128 stands for zero in the data rows.
Some points:
[107, 69, 79, 77, 71, 91, 116, 171, 188, 145, 134, 116]
[80, 122, 137, 178, 186, 150, 125, 92, 73, 108, 136, 149]
[200, 234, 176, 110, 91, 113, 92, 133, 160, 122, 112, 119]
[112, 123, 135, 151, 174, 130, 98, 93, 136, 146, 138, 98]
[84, 81, 66, 98, 138, 176, 183, 190, 140, 138, 110, 96]
[118, 146, 167, 146, 156, 153, 140, 95, 128, 134, 116, 139]
[127, 65, 79, 97, 158, 124, 94, 108, 138, 137, 147, 110]
[121, 145, 143, 174, 146, 150, 156, 108, 107, 77, 107, 102]
[104, 110, 85, 128, 133, 143, 109, 144, 161, 169, 158, 140]
[167, 180, 126, 97, 124, 135, 153, 178, 143, 108, 92, 107]
[151, 127, 100, 64, 68, 98, 93, 104, 87, 86, 174, 206]
[145, 127, 91, 73, 100, 120, 160, 149, 150, 152, 127, 122]
[151, 155, 166, 133, 123, 107, 92, 82, 106, 127, 178, 163]
[145, 128, 150, 162, 125, 114, 106, 103, 123, 151, 148, 148]
[168, 204, 175, 141, 102, 93, 140, 167, 125, 106, 83, 107]
[119, 101, 105, 116, 144, 135, 154, 98, 122, 116, 147, 169]
[101, 89, 132, 183, 149, 96, 97, 108, 157, 107, 105, 97]
[128, 154, 153, 122, 116, 122, 85, 81, 65, 87, 172, 172]
[83, 119, 131, 171, 150, 139, 164, 131, 63, 105, 95, 102]
[101, 108, 155, 195, 196, 131, 86, 86, 87, 105, 136, 120]
[97, 86, 102, 119, 151, 158, 171, 173, 128, 152, 130, 137]
[123, 117, 135, 159, 165, 140, 145, 117, 128, 147, 138, 123]
[192, 191, 199, 159, 123, 83, 108, 105, 105, 154, 173, 143]
[121, 156, 156, 140, 118, 95, 100, 150, 147, 133, 110, 132]
[134, 114, 108, 100, 145, 156, 152, 127, 123, 168, 150, 131]
[89, 65, 70, 65, 80, 127, 162, 141, 181, 119, 98, 117]
[95, 115, 174, 186, 141, 98, 106, 136, 130, 155, 124, 88]
[154, 112, 105, 82, 76, 126, 153, 170, 141, 160, 117, 125]
[196, 235, 180, 116, 89, 117, 89, 110, 147, 158, 114, 114]
[137, 120, 98, 93, 64, 89, 99, 87, 92, 110, 149, 212]
[104, 86, 97, 135, 148, 125, 135, 154, 161, 122, 109, 112]
[109, 81, 110, 109, 117, 167, 183, 194, 187, 134, 119, 102]
[156, 179, 135, 111, 114, 193, 195, 174, 127, 107, 86, 112]
[133, 109, 132, 163, 170, 156, 111, 92, 97, 106, 119, 122]
There is one direction along which these points spread out most. For each point below, how far along it does it lie, from 0 to 9? The average falls between 4 and 5, and the first point above lies past it.
[119, 101, 105, 116, 144, 135, 154, 98, 122, 116, 147, 169] 5
[128, 154, 153, 122, 116, 122, 85, 81, 65, 87, 172, 172] 2
[112, 123, 135, 151, 174, 130, 98, 93, 136, 146, 138, 98] 4
[83, 119, 131, 171, 150, 139, 164, 131, 63, 105, 95, 102] 5
[101, 89, 132, 183, 149, 96, 97, 108, 157, 107, 105, 97] 5
[134, 114, 108, 100, 145, 156, 152, 127, 123, 168, 150, 131] 5
[151, 127, 100, 64, 68, 98, 93, 104, 87, 86, 174, 206] 4
[127, 65, 79, 97, 158, 124, 94, 108, 138, 137, 147, 110] 6
[123, 117, 135, 159, 165, 140, 145, 117, 128, 147, 138, 123] 4
[196, 235, 180, 116, 89, 117, 89, 110, 147, 158, 114, 114] 2
[97, 86, 102, 119, 151, 158, 171, 173, 128, 152, 130, 137] 7
[145, 127, 91, 73, 100, 120, 160, 149, 150, 152, 127, 122] 6
[121, 156, 156, 140, 118, 95, 100, 150, 147, 133, 110, 132] 4
[80, 122, 137, 178, 186, 150, 125, 92, 73, 108, 136, 149] 4
[133, 109, 132, 163, 170, 156, 111, 92, 97, 106, 119, 122] 4
